Z: rows in a few groups, each row roughly a mix of its group's directions
Z (114 x 12)
[[  5  47   2  -5  32  -7  28  43  15  14 -41  -7]
 [ 19   5 -11  37 -17 -28  69   7  19   1  -6 -10]
 [ -4  17 -58 -29  12   5  36  -2   9 -12  33 -29]
 [ 10  56   9  16  34  31  28  38  -7  -6  -5 -11]
 [ 20 -18  68  -5 -21   3 -37   7  -8   9   7  28]
 [-27  35  36 -32  -5  17  20   0 -17  39  24 -29]
 [ 35  -1  -4 -17   4  -4 -21  11  61   7   9 -47]
 [ 33  55   9  16  22 -11  -5  31 -33 -25  10  21]
 [-21 -38 -11  13  16  24 -24 -10 -59 -26  -3 -20]
 [-27  65  27  14 -20  -5 -20 -10 -12  34   7  -5]
 [-22 -28  18   0  38  20  24 -12   7 -20 -53  28]
 [-50 -17  31   7   9  12  47  -9 -29  14 -17 -25]
 [-17   0 -36  -8  20  57  25 -12  10 -31  31 -14]
 [  0  21  49  45  -5  15  -6  -1  45  16  25  11]
 [-26 -35 -23 -23 -42  29  -4 -12   6 -29  39  12]
 [  2  30 -12  13  24  38  -4  29  40 -17 -43 -21]
 [ -3 -48 -10  23  22  19 -13 -12  -6 -49 -41   0]
 [ -1 -15 -13  42 -26  -7  12  -9 -47 -24 -18  45]
 [ 25   4 -22 -25  -9 -29 -29  31   1  27 -21  51]
 [  6   6  63 -20   5  25  -5   7  35 -16  33 -22]
 [-29  13  45  -2 -24  24  13 -24   1   2  54 -20]
 [-19 -11 -36   5 -30   0  -9  16  12 -46 -14  53]
 [ 32  13  27 -66   5 -17  13 -18 -18 -18  21   3]
 [-13  26  -3  72  -4  18  13   1  24  25  17  12]
 [-15  14 -41 -15  33  10  24  -1  -6  -3   6 -64]
 [ -4   6 -28  20 -18  21 -20  32 -52 -40  22  -1]
 [ 50  27  39 -20   4 -33 -26 -11 -15  21 -21  10]
 [-35   8   5  28  16  40  34   4  48   0   1 -26]
 [  7   5  -4  42 -32   5 -43  -1 -34  14  44  15]
 [-43  20   5  12   8  29 -53  -1   0  28  34  12]
 [-29  19 -42  24   5  -1  27   0  40 -46 -11  12]
 [ 21  44  38  40  27 -29  -6 -22   2   7   8 -24]
 [ 19  13 -24  21  -8  53 -20   4 -25 -22  48   6]
 [ 37  -2 -26 -30  39   7  11 -33  33 -29   7  23]
 [-40 -31 -10 -27   3  15  -4 -37  26  -9   6 -49]
 [ 39  35  -3 -11  30  13  40  42  20   4  20 -10]
 [  9 -35   5  -7 -14  18  31  20 -33  37 -34  35]
 [ 30  36  -1  -7   9  11   8  36  51 -12  13 -38]
 [ -8 -27  15  30 -31   8   7 -22  22  45   0  48]
 [-12  38  27   0  -1 -32  13   9  25  37 -15 -49]
 [-24 -13  -9  12 -14  49 -23   0 -20 -57  -5  21]
 [-14  31  18  65   3   4 -38   5   5 -23  15 -16]
 [-64 -27  -5  32  -1  -5 -15   1 -20  21 -18  31]
 [-16 -11  -5  66 -15  25  -1   3 -44  23  -6   5]
 [-32   1 -23  14 -18  18  20   6 -62  38   8  -9]
 [ 28  -6 -12   7  14  22  43  -9 -17 -22   3 -61]
 [-41  -6 -26  26  17  19 -15   5  29  41 -27 -32]
 [ 24   5  31 -22  35 -35  32 -25   7  23 -37 -13]
 [-48 -40   7 -26  14 -28 -37 -16   6  16  17  21]
 [ -7  37 -47   8  27  -6   2  -6  14  22  26 -49]
 [-12  26  38   5  26 -13 -16 -24  31   0 -50  30]
 [  3 -47 -33  47   2 -30 -21   0   6 -27 -13  19]
 [-12   3  42  31  23   0 -13 -18  34  45 -19 -29]
 [-15 -37 -10 -10   7  36  56  -5 -15  33  22 -10]
 [ 43  35  -4  -8   1 -56 -18 -20  -6   9  27  17]
 [ 25  32  13 -31 -23   7 -45  18   8 -23  42  11]
 [-15 -37  60  -9 -16  29  14 -28  26  -4  12  -4]
 [-17  -4  35 -27 -22 -57 -11   8  10  32  -3  31]
 [-39 -18  35  -1 -28  -6 -13 -23 -34 -43   9  24]
 [ 17  22  -9 -34  41 -19  53  -6  12   0 -16 -30]
 [ 15   4 -23  17  14  41  21 -10 -26 -37  34 -39]
 [ 57  -1  -8   5  28  18  -8   8  43 -29  26 -14]
 [ -8   4 -19 -12 -24  14  51  14  17 -34  47 -19]
 [-51 -42  19 -22 -17   5  14 -22  31  -2 -30 -12]
 [ 33  20  12 -16  12   7  38  54   4  15 -19  35]
 [ 33  32  -9   7  -2 -13 -37  12 -29 -31  20  46]
 [-37   2  42  27  12  15   7  -8   2 -30 -32 -44]
 [ -7 -12  27  15  -6  50  25   8  15  55  24 -10]
 [ 15  13 -44  -6   6 -17  60   4   5  18 -19  36]
 [ 22  23  26   0   8  37  28  21  -9  21  51 -28]
 [ 37  -5   1 -15  29  -7  13   2 -17 -18  15  68]
 [-13 -21 -26  21 -25 -16 -12  -7 -69  19  12 -12]
 [-15  -2  46 -12 -17  12  11 -20  40 -13  41 -37]
 [ 39 -23 -15  27  38   0   1   1 -49 -29   3  22]
 [ 35  59  -5  15  24  -6 -29  25  11 -15 -21  19]
 [  5  -4   2  -5 -16  41  -2  24 -34 -22  -8 -63]
 [ 28  50  10   6 -17  -5  49   7  23  10  34 -17]
 [-13 -22 -30  16  16  34   9 -14 -43 -42 -18  27]
 [ 14 -35  14 -40  -5 -32 -14  -8 -46 -38  -2  10]
 [-12  43   5 -11  10 -21  15  17  28  51 -40  -8]
 [  5 -32  28 -15  45 -26  46 -11  16  12 -29   5]
 [ 30 -12 -33   3 -23 -37 -14  20 -46  -5  36 -11]
 [-17  32  -1  19 -14  22  -1  -9   7  54  18 -49]
 [-11   5 -28  67   1  21  -7   9  17   4  33 -28]
 [ 16 -12 -15 -65   2  -3 -10 -12 -19  18  34 -36]
 [-29 -31 -16 -10 -22  14  14 -12 -54  14  12  42]
 [ -3  -4  22  31 -31  35 -33  12   1  30  49  13]
 [-50 -22   6 -16 -23 -22 -11   5 -21 -16  51  22]
 [ 37  17 -22  15  17 -36   7  19  -2  44  -3 -43]
 [-11   4  36 -51 -29 -37 -27  17  13  14  19  14]
 [-16 -30   6 -27 -22 -19   8   6 -33 -37  49 -22]
 [ 23  -3  -3  76   0 -22  -7   2 -26  10 -22 -11]
 [ 28  23 -17 -21 -11 -33  23  27 -11  44  39  -9]
 [ 35   4  17 -34 -36 -11  -4  28  -9 -36  26 -35]
 [-12  -2 -26 -17 -14  -8  36   6  48 -25  17  47]
 [ 44  16   9  20  20   5 -44  -9  -9   6  23 -50]
 [ 18 -22 -20 -30  -3 -30  33  24 -39   7  23  38]
 [-20  -7  59  41   4  32 -12  -5  -6 -18   2 -32]
 [ 18  -6  12  34   2 -35 -70   3   1  19   3   4]
 [ 14  22 -14 -11 -21   2 -17  26 -14 -58  45  17]
 [ 33 -24  22 -13  -9 -33 -32  13  -9   5 -58 -12]
 [-36   4  21 -16 -13 -13 -36  -2 -35   2  19  55]
 [ 10  -8 -23 -37   5 -47  27 -28   9 -18 -36  26]
 [ 30  11   8 -32 -28   9  30  33  28  -6 -39 -30]
 [ 20 -25 -25  -2   1  -9 -12  11  64 -15  23 -37]
 [-40 -27  24  30 -16  26  -5 -27  50  11  -1   6]
 [ 19 -13 -17 -42  23 -29  20 -15 -25  41 -34 -14]
 [ 36   6  26 -47   6   6 -16   3  -6   9 -57 -16]
 [-39  30  16 -32   1   5  -7 -12   7  23  51  34]
 [ 43  28  12  33  29 -18  12 -36 -38  12  -1   8]
 [ 46  36  -5  31  43 -21   0   5 -15  34  -1 -10]
 [ -1 -71 -21 -26 -12 -14  24   7  13 -13   0 -27]
 [-11   9   0   2  25  45  33 -18 -32   7  11 -53]
 [ -4 -40 -17  -2  22  18  -3   6  23 -43 -55  10]]

which group is each row in? (one row of each group first)
[  1  25 -52 -18  24  -5   6   5 -27 -18  19 -50] | K
[ 28  39  -1  21  10  56  11   2 -25   2 -31 -23] | B
[-19  27  47  35  21  -3   6  -1 -41 -32 -11 -17] | A

[-26  -7  18  13   4  39 -23  -7  -1   1  33 -62] | K
[ 27 -46 -59   7   1  15   4  25 -14 -14   3 -25] | A
[-47 -14   9  17 -30  41  -1 -29 -32   5  27 -15] | A
[ -4  32 -33  -9 -22 -34  -6  52  -6  11 -31 -23] | A
[ 10  44  34  13  20   3  20   0  36 -33  34 -22] | K
[  5 -14 -21  40   7  10   9   3   0   3 -73  19] | B
[ -8  23  17  25  14  47   0  40  21  27  23 -31] | K
[ 34   1  -3 -56  13  27  17  -3  16 -25   1 -43] | B
[ 13   7   4  34  -1 -33  13  -2   6  26 -55  43] | B
[  3  -1 -15  -9   4  14  59 -15  29  54  16   0] | K
[ 41  13  22 -59  13 -35   7   6  -4 -29  -4   8] | K
